In the rows, 128 means zero.
One turn moves every row onto another: examples first, then more rows asked:
riva: [118 142 109 120 149 106 186 126 132 149 120 131 110 116 110 125 162 133]
Tuv: [121  96 104 105 136 117 173 121 131 144 125 115 132 128 121 124 142 146]
pev: [126 126 165 157 144 141 146 142 141 148 146 138 149 141 113 135 154 106]
Zozol: [121 121 119 146 135 124 156 106 119 159 151 131 162 148 125 128 141 108]
nileg: [106 125 127 148 125 142 115 164 142 124 138 142 133 137 101 115 112 144]
dun: [108 120 111 137 127 139 125 168 144 116 135 137 123 126  97 118 115 148]
rur: [120 132 118 144 112 144 103 142 136 102 136 135 116 122  93 114 131 137]
vesu: [107 128 113 141 117 149 119 156 140 121 137 132 129 127  83 117 119 150]
relu: [119 127 140 148 157 133 161 125 144 172 137 157 145 135 137 119 155 135]
zope: [135 116 118 124 149 129 173 152 146 121 131 119 115 106 101 142 163 121]
ligo: [112 124 111 133 122 132 121 157 143 102 126 135 110 118  93 111 123 144]
Buf: [118 124 107 142 122 150 116 161 138 115 146 133 125 125  96 124 122 147]
lep: [115 111 152 136 126 123 140  99 126 158 131 131 153 155 128 109 141 126]
Revu: [140 139 128 132 139 107 138  92 147 131 127 145  94 137 120 117 168 110]
kare: [119 153 129 129 138 100 167 104 129 138 113 137 105 117 109 112 170 120]
sof: [131 127 127 142 155 126 151 124 149 172 153 150 130 160 132 135 145 124]
mafud: [110 148 145 147 146 117 166 122 129 176 135 146 141 146 121 122 152 123]
lunu: [110 130 111 136 115 146 119 152 140 113 131 130 121 121  81 116 124 149]
Vepaf: [107 135 126 146 111 146 107 144 138 116 133 136 127 129  83 111 124 143]
lus: [116 126 119 150 120 153 109 156 136 120 148 138 131 133  98 122 121 142]
bidi: [116 132 126 152 114 149 100 146 136 112 143 138 126 131  97 115 125 136]
dele: [108 131 137 151 117 139 105 150 141 114 132 145 126 135  99 106 118 136]
migod: [124 108 117 106 124 108 158  97 128 124 111 116 116 121 116 109 155 133]
Gana: [130 117  89 121 134 111 171 104 122 130 134 117 130 117 114 128 154 115]
Pumi: [141 127 100 117 150 109 160 113 151 134 130 136  90 126 119 129 163 126]
Lazal: [125 112  93 130 141 121 173 118 121 152 149 121 151 133 121 136 142 118]
lav: [110 134 118 140 111 144 112 144 139 109 129 132 120 122  81 111 126 145]
supos: [114  99 125 123 137 127 163 122 129 165 138 124 156 150 129 123 134 141]
kude: [132 135 170 154 132 130 134 120 140 122 129 135 126 128 106 122 169  96]
kugol: [112 139 117 131 154 115 185 137 132 172 135 138 133 134 117 132 150 135]
sava: [129 126 111 121 153 118 172 119 146 138 115 143 107 102 125 116 171 140]
Foz: [129 114 133 140 154 142 169 163 146 147 146 128 141 128 110 148 151 121]
zusa: [115 158 152 145 136 107 155 102 128 155 122 146 124 137 116 109 163 114]
sube: [122 138 157 152 144 125 143 102 141 155 124 159 131 131 134 105 167 122]
vumel: [124 131 131 147 124 115 143  85 116 141 139 131 148 141 121 116 153  97]
Nam: [130 128 111 132 123 108 152  85 118 123 128 122 127 122 114 115 161 102]
bel: [110 131 128 142 115 132 108 146 141 100 124 140 113 123  94 104 125 136]
Ruk: [128 137 138 135 142 115 151  98 143 133 111 151 108 110 127 103 177 125]
kaz: [120 126 106 138 117 146 113 152 137 104 138 131 114 118  93 120 128 144]
val: [134 138 145 148 143 118 132  99 146 156 142 153 119 158 128 120 156 110]
Gatub: [138 130 141 133 134 123 151 126 142 105 119 124 104 106  99 126 175 105]
Zopo: [123 119 112 129 162 129 179 136 147 161 131 147 130 118 132 127 158 146]
fot: [120 117 146 126 117 112 137  84 126 132 115 126 128 137 120  99 155 121]
ginid: [136 120  99 123 159 120 169 131 152 159 146 140 113 141 125 141 150 134]
Kufe: [106 131 123 146 114 150 112 151 138 123 137 136 133 132  85 115 119 146]

Lazal turns into vumel
vesu turns into Vepaf
zusa turns into riva
Now find these:
val turns into Pumi
Zopo turns into sube
Buf turns into bidi
Foz turns into kude
nileg turns into bel
migod turns into supos

